One turn moves each row of this set onto another row. After a few examples, where does it send each row asked below?
z928: [ -8   4 -23 -27 -11   2   2  30   4 -20  42  31  24   9 -12   9  12]
z354: [ -4  18  11 -18   4  -4  12  15  11  -7 -15 -11  11 -57  -7   8  35]
z316: [  5 -21 -30  17 -22  35  13 -11  -6  14  -7 -12 -14  33   2  12 -21]
z335: [-20  21  12 -25  14 -28  -3  -9  -4  12  17  11 -17 -10  36 -29   9]
z616: [ 11  22   2 -10  28 -14 -24 -23 -17  13 -32  -4  16  23 -36   3  14]
z116: [ 19   4 -27   1  13  29 -15  12  -6  -5 -19  20  37  21  26   1 -28]
z707: [  1 -46 -45 -14  -1  14  23 -20   6   0   9  -1  -8  13  -9   5 -25]
z960: [ 12   4   2  22   8 -29   3  25 -28  -5 -58 -11   5 -12  -6  -2  -7]
z269: [-10  -6 -16 -30 -23  27  20  18   5 -13  32  -2 -12  14   4  23  20]
z123: [ 18 -17  10   2  -5 -23 -15 -30   7  10 -13 -27 -17 -15 -29  34   7]
z234: [ -5  -4  14  10   2 -28  -4 -16  37  26  11  11 -29   3   5 -31 -12]
z4: [ -8  11   8  19  32 -40  -1  15   9  12   9 -12  -3   1  37 -20 -32]
z734: [ -8   9  -1   4  23 -25  20  16  12 -28 -23  -3  19  -2 -51 -26  15]
z355: [  2  19 -12  18 -12  33   6  38 -12 -28  -3   4  24  20  26   1  -9]
z554: [  6  -2  -3 -34  53  -4  15 -14  24  -8 -18 -40  13  -9 -19  13   9]

z707 moves to z928
z316 moves to z269
z354 moves to z960
Where do these go?
z734 moves to z616
z4 moves to z234

